One turn or mirror swaps these rows in pairs. Which row does each one swap with?
The rows were stretched afterwards, more along some directions than others.
Q_993: [1.2 4.3 -9.1 -14.5 -5.0 -14.0 9.3 -21.1 -21.9 2.2 6.4 1.4 -5.3 -0.8 -14.0 -21.6 -8.8 19.4 6.9 6.8 -1.4 -8.3]
Q_364: [0.0 6.5 -9.1 -0.3 11.4 -6.7 0.5 -7.7 -7.5 -1.2 7.6 5.9 9.0 3.3 -15.8 3.4 -7.1 7.7 7.9 -7.9 -8.8 7.1]
Q_482: [-8.5 36.4 -28.6 13.3 4.8 -21.2 -28.8 -15.2 -6.0 7.9 33.5 6.9 -16.2 -1.8 -8.4 24.0 -20.5 10.2 -5.1 -16.3 -18.8 12.3]
Q_733: [-14.8 6.4 -9.4 -4.9 3.6 -14.9 -22.3 -12.8 -19.8 9.9 17.1 8.8 -16.5 -11.4 -31.3 16.7 -12.8 18.9 -9.0 -13.4 6.6 14.2]
Q_558: [-3.3 6.0 -17.5 -15.4 -3.7 -8.8 -2.0 -24.6 -27.8 3.4 15.3 5.0 -8.1 -3.9 -8.5 -22.7 -11.1 30.2 3.0 0.5 -0.3 -5.0]
Q_151: [-1.8 -20.8 -6.3 8.5 18.3 -30.4 -15.6 -9.4 -15.5 2.9 20.5 7.6 2.6 -12.0 -24.4 -9.2 -11.3 18.3 9.3 7.0 2.8 -5.0]
Q_52: [-6.8 1.5 -10.8 -25.2 7.2 -28.6 3.1 -13.0 -45.9 -6.7 23.4 24.2 -24.5 -2.0 -25.6 2.4 -12.8 33.3 1.8 4.6 9.5 7.5]
Q_451: [16.0 10.8 2.4 7.7 12.2 -27.7 -22.4 -8.0 -12.5 -36.0 1.7 11.7 12.3 0.2 8.9 22.1 -14.4 -8.2 -4.2 -12.3 2.0 -7.6]
Q_281: [-2.3 1.9 -12.7 3.2 19.0 -7.0 -0.6 -8.8 1.9 -3.8 12.5 6.1 11.8 8.0 -11.3 10.8 -6.3 5.9 5.5 -2.7 -11.4 5.7]
Q_353: [-3.9 -18.1 -6.6 8.3 8.8 -26.7 -6.7 -12.2 -8.8 8.4 22.0 2.4 1.4 -13.1 -31.8 -4.0 -10.8 17.3 9.7 2.7 -4.9 -0.6]
Q_488: [-0.7 11.4 -10.7 -17.2 -7.3 -14.9 -0.4 -21.6 -30.6 -0.9 2.7 1.1 -9.6 -2.3 -9.9 -22.3 -12.0 24.8 3.3 1.4 3.5 -8.3]
Q_335: [-15.7 19.3 -9.3 -7.7 3.8 -15.0 -18.3 -18.2 -15.3 6.4 20.3 13.9 -17.9 -2.9 -22.4 16.9 -19.7 17.4 -11.3 -8.1 1.6 13.7]
Q_368: [1.2 20.7 -16.6 14.1 8.8 -32.8 -20.9 -6.6 -24.8 -15.1 2.6 0.1 -1.9 -15.0 -9.7 11.1 -6.4 7.3 4.1 -4.9 -3.5 -4.4]
Q_543: [-0.7 21.9 -16.2 15.2 15.7 -32.2 -24.7 -8.5 -18.8 -10.0 4.1 3.5 0.1 -9.0 -4.6 13.1 -10.8 7.6 0.8 0.3 -6.7 -9.9]
Q_101: [4.6 25.0 5.8 -14.3 6.2 -31.8 -11.8 -7.9 -24.0 -18.5 34.8 17.3 -15.1 12.1 8.5 31.2 -12.5 2.0 -23.5 -0.1 4.7 9.4]
Q_617: [-8.7 36.2 -30.4 2.3 0.3 -24.7 -23.6 -17.0 -13.2 7.3 34.4 6.9 -16.5 1.7 -1.7 12.4 -20.8 11.8 -2.9 -9.7 -19.7 8.6]
Q_14: [-5.4 -3.0 -4.3 -27.4 7.8 -28.6 1.1 -6.2 -44.9 -10.3 20.9 24.1 -23.0 1.6 -16.9 -7.9 -5.6 31.3 1.1 4.8 15.3 8.0]
Q_605: [4.5 27.2 3.8 -10.3 4.7 -34.8 -12.6 -9.3 -22.8 -13.3 40.9 14.6 -15.8 10.8 4.5 29.4 -15.2 4.8 -24.0 -0.3 4.0 12.0]
Q_805: [18.5 14.5 5.9 0.0 7.0 -35.8 -12.8 -7.9 -21.2 -41.2 6.0 9.8 11.0 1.3 11.9 17.0 -13.3 -3.8 0.4 -12.1 3.9 -4.4]
Q_74: [3.2 23.1 2.7 -10.2 1.9 -34.9 -6.2 -8.9 -21.5 -18.0 41.5 15.1 -12.0 5.6 4.7 28.9 -12.1 6.4 -21.0 -2.0 5.1 11.8]
Q_73: [-2.4 27.3 -18.6 15.3 10.5 -32.5 -21.2 -4.7 -15.6 -5.0 6.7 -1.1 -2.4 -12.8 -3.2 9.5 -8.6 6.3 2.0 -7.9 -7.5 -2.6]
Q_891: [-7.0 2.2 -2.5 -24.6 2.5 -28.6 -2.9 -7.9 -51.6 -3.7 21.2 24.0 -29.8 -10.4 -29.0 -0.8 -9.5 33.1 -4.1 -3.7 16.5 12.0]
Q_523: [0.1 24.5 -16.7 16.6 17.0 -35.6 -23.4 -4.5 -18.7 -9.5 2.8 3.8 -2.5 -12.0 -7.8 10.0 -6.8 4.2 1.3 1.0 -2.0 -6.5]
Q_842: [-5.8 -17.6 -17.3 6.5 18.1 -26.8 -21.2 -16.4 -15.4 2.3 26.2 6.3 2.0 -11.8 -29.1 -3.5 -11.4 23.9 7.4 -3.7 -4.6 -0.7]
Q_332: [-5.2 10.8 -6.0 -19.6 13.9 -17.1 -4.4 -3.1 -21.2 4.1 30.8 21.5 -16.5 -8.7 -7.7 -19.7 5.7 6.4 -8.1 -6.6 10.0 17.0]
Q_766: [-1.7 23.4 -19.1 10.8 10.7 -33.3 -22.0 -7.0 -26.0 -13.2 0.8 3.3 -2.8 -12.1 -7.5 10.7 -6.6 7.8 3.3 -1.2 -4.7 -6.6]
Q_693: [-12.1 11.1 -4.7 -5.7 4.0 -16.7 -18.6 -11.9 -14.7 9.1 18.5 14.0 -23.1 -4.3 -28.0 18.6 -14.5 14.9 -15.2 -10.1 4.9 16.6]
Q_798: [-4.3 -6.3 -6.2 -26.0 7.2 -31.5 0.5 -14.0 -52.6 -14.3 17.7 25.8 -19.7 -6.6 -25.6 -1.5 -11.3 31.5 3.6 5.5 14.1 5.0]
Q_645: [-11.1 39.2 -35.1 3.0 2.6 -24.5 -13.1 -19.2 -6.7 4.9 35.1 7.9 -17.3 -1.5 -2.8 15.3 -16.3 9.2 -0.9 -11.2 -19.4 10.2]
Q_748: [1.5 1.9 -10.4 -13.9 -7.7 -12.5 -2.4 -22.8 -27.5 1.7 4.7 1.8 -5.6 -1.5 -6.9 -18.9 -11.5 24.3 3.1 -0.4 -1.2 -7.9]
Q_33: [-3.9 17.7 -23.3 -15.5 0.7 -11.5 7.3 -21.6 -18.5 -1.7 10.4 0.2 -21.4 -9.0 -30.1 7.2 -9.3 17.3 5.7 -8.9 -2.8 11.2]
Q_173: [-9.9 34.9 -30.0 6.5 1.9 -17.4 -22.7 -15.4 -8.1 5.5 34.6 7.7 -9.3 5.8 1.8 15.8 -22.1 11.8 -2.9 -14.5 -22.5 11.1]
Q_325: [-13.0 18.0 -9.3 -20.6 -1.6 -35.9 18.1 -8.1 -23.1 -1.3 17.2 9.6 -10.5 -2.6 -16.0 -6.6 -12.5 25.5 10.0 1.5 9.1 14.1]
Q_177: [-2.6 4.5 -17.4 -14.5 -0.7 -16.1 -0.7 -26.2 -30.6 2.8 10.3 2.5 -10.6 -6.5 -20.4 -18.7 -11.5 26.6 4.3 0.6 -1.0 -10.0]
Q_643: [6.8 18.8 4.5 -11.0 3.7 -31.3 -13.1 -10.4 -24.3 -21.2 39.8 15.5 -10.9 9.9 6.9 34.9 -14.7 8.4 -24.3 -2.2 4.3 8.1]
Q_873: [-14.2 12.9 -7.5 -4.3 8.0 -17.3 -23.4 -10.0 -19.1 4.7 17.1 12.1 -20.6 -5.4 -24.8 21.1 -12.6 14.9 -15.3 -14.7 4.9 17.5]
Q_302: [-4.5 -1.1 -3.7 -28.8 4.0 -24.2 7.1 -9.9 -48.7 -5.8 27.2 25.1 -21.0 -5.8 -22.0 2.2 -8.7 30.3 0.3 0.7 12.1 10.2]
Q_999: [-12.4 13.0 -11.1 -20.8 5.3 -32.0 10.8 -14.8 -20.3 -0.2 27.5 15.0 -9.6 1.0 -18.1 1.6 -12.7 21.8 3.0 -3.9 5.2 16.4]
Q_54: [21.5 12.1 -2.1 1.4 10.6 -33.0 -21.1 -9.2 -17.4 -39.4 7.1 11.2 8.3 5.3 12.8 24.2 -12.8 -2.7 -4.8 -10.8 -1.0 -5.4]
Q_567: [20.0 16.6 6.2 2.0 6.6 -27.3 -13.6 -7.7 -15.3 -35.7 2.4 15.3 12.0 -4.1 12.6 16.0 -10.6 -7.9 -1.7 -16.8 1.4 -1.4]
Q_624: [-13.4 19.8 -11.8 -4.9 -0.1 -18.3 -18.2 -13.4 -14.8 8.1 20.0 8.3 -22.7 -4.8 -26.7 25.9 -16.2 14.9 -13.2 -13.7 1.4 19.1]
Q_886: [-3.0 -1.4 -8.2 -29.2 8.8 -26.2 1.0 -13.2 -50.1 -9.8 22.0 31.0 -26.5 -5.9 -24.8 6.3 -7.9 28.1 -3.8 -2.3 9.1 11.7]
Q_485: [-1.3 4.4 -10.0 0.8 15.3 -6.1 -1.4 -10.5 -5.7 -9.1 6.5 7.4 14.2 4.7 -11.5 8.0 -10.6 9.0 11.9 -3.1 -7.1 2.5]
Q_35: [-2.1 6.7 3.2 -20.7 8.8 -15.5 1.2 4.2 -23.3 -3.0 22.1 20.5 -16.2 -15.2 -13.1 -13.1 12.6 2.2 -7.1 -15.5 15.6 21.5]
Q_334: [16.6 23.1 7.2 2.3 9.0 -33.0 -10.1 -6.4 -8.8 -33.3 6.7 12.1 13.2 4.5 12.0 17.7 -11.1 -14.9 -3.2 -9.0 1.3 -2.2]
Q_976: [-6.9 35.5 -27.0 1.3 -5.2 -22.5 -13.6 -21.7 -11.0 6.0 33.0 9.2 -15.8 -0.5 -5.8 21.2 -21.6 7.1 -1.5 -14.0 -21.7 13.2]
Q_704: [3.7 5.6 -8.4 -29.4 8.0 -17.4 3.1 -4.0 -26.9 -3.3 25.3 23.1 -21.3 -4.2 -6.1 -12.4 9.2 3.9 -6.3 -16.3 5.2 24.5]
Q_923: [-4.2 8.2 -27.1 -7.7 11.3 -7.1 -3.2 -18.0 -10.3 -1.4 6.8 3.0 -13.8 -5.1 -25.1 2.4 -2.9 14.5 9.5 -10.0 -5.9 10.5]
Q_953: [18.9 11.3 4.8 1.9 14.2 -33.9 -17.4 -4.1 -15.9 -37.9 6.6 14.9 12.2 0.1 13.3 16.4 -10.8 -6.5 -3.2 -7.5 6.0 -8.1]
Q_563: [-2.4 -15.2 -3.3 10.1 17.1 -31.0 -16.5 -12.9 -9.0 5.3 20.7 10.3 2.1 -14.9 -26.0 -5.7 -10.8 14.8 7.6 4.4 1.1 -5.5]
Q_566: [-10.4 9.3 -10.6 -4.0 6.1 -10.5 -26.5 -18.7 -22.2 4.2 15.9 19.5 -13.9 -9.9 -28.8 22.7 -16.1 19.0 -13.3 -13.2 4.3 15.0]
Q_857: [0.5 0.9 -11.1 -2.2 9.7 -2.4 -7.4 -15.8 -10.4 -4.5 12.7 12.2 11.9 7.6 -14.6 12.0 -12.5 13.6 5.3 -3.0 -10.3 9.2]
Q_93: [-0.6 -0.7 -8.4 -6.4 18.0 -7.5 2.0 -8.4 -2.4 -6.8 13.6 13.9 10.3 5.5 -14.9 6.4 -3.8 8.2 6.4 0.9 -7.8 9.5]
Q_371: [-1.1 11.8 -0.7 -21.9 12.5 -14.3 0.6 -2.7 -19.1 -0.2 28.8 22.3 -13.2 -6.1 -8.0 -15.4 9.4 -0.6 -3.6 -9.4 7.1 18.8]
Q_321: [1.8 10.6 -10.6 -0.1 12.8 -11.5 1.3 -7.2 -4.1 -9.6 6.9 6.5 10.6 3.9 -12.4 12.5 -7.4 5.6 7.1 -6.3 -8.7 8.5]
Q_708: [0.0 4.6 -5.6 -15.9 -5.8 -17.8 -2.3 -21.8 -29.5 -0.6 -0.1 5.3 -10.3 -8.1 -14.1 -20.7 -10.7 22.4 2.3 6.7 3.1 -9.3]
Q_780: [-4.2 -1.8 -10.8 -18.4 19.0 -14.5 -2.8 0.0 -13.4 -6.5 27.3 19.9 -8.3 -3.1 -6.5 -12.8 12.7 4.2 -1.1 -7.9 9.6 16.6]
Q_444: [7.1 22.9 4.9 -12.9 7.2 -36.3 -4.4 -6.6 -17.3 -21.7 33.6 15.7 -14.1 9.2 5.2 34.7 -10.3 -4.8 -20.4 -1.1 2.9 11.7]
Q_143: [0.0 -16.6 -17.5 2.9 11.8 -29.6 -11.5 -16.0 -15.5 7.9 19.6 8.5 -5.4 -14.6 -24.6 -6.3 -9.7 19.9 6.5 -5.4 -5.0 0.8]
Q_394: [-8.1 39.4 -35.6 -1.3 0.9 -28.8 -19.5 -16.8 -16.3 2.6 33.2 9.4 -18.2 1.4 -0.9 19.1 -16.8 10.8 -4.4 -14.0 -18.3 11.4]

Q_394 pairs with Q_54
Q_891 pairs with Q_993
Q_177 pairs with Q_14
Q_798 pairs with Q_558
Q_73 pairs with Q_444
Q_624 pairs with Q_321
Q_543 pairs with Q_101
Q_143 pairs with Q_704
Q_93 pairs with Q_733
Q_364 pairs with Q_693
Q_566 pairs with Q_857

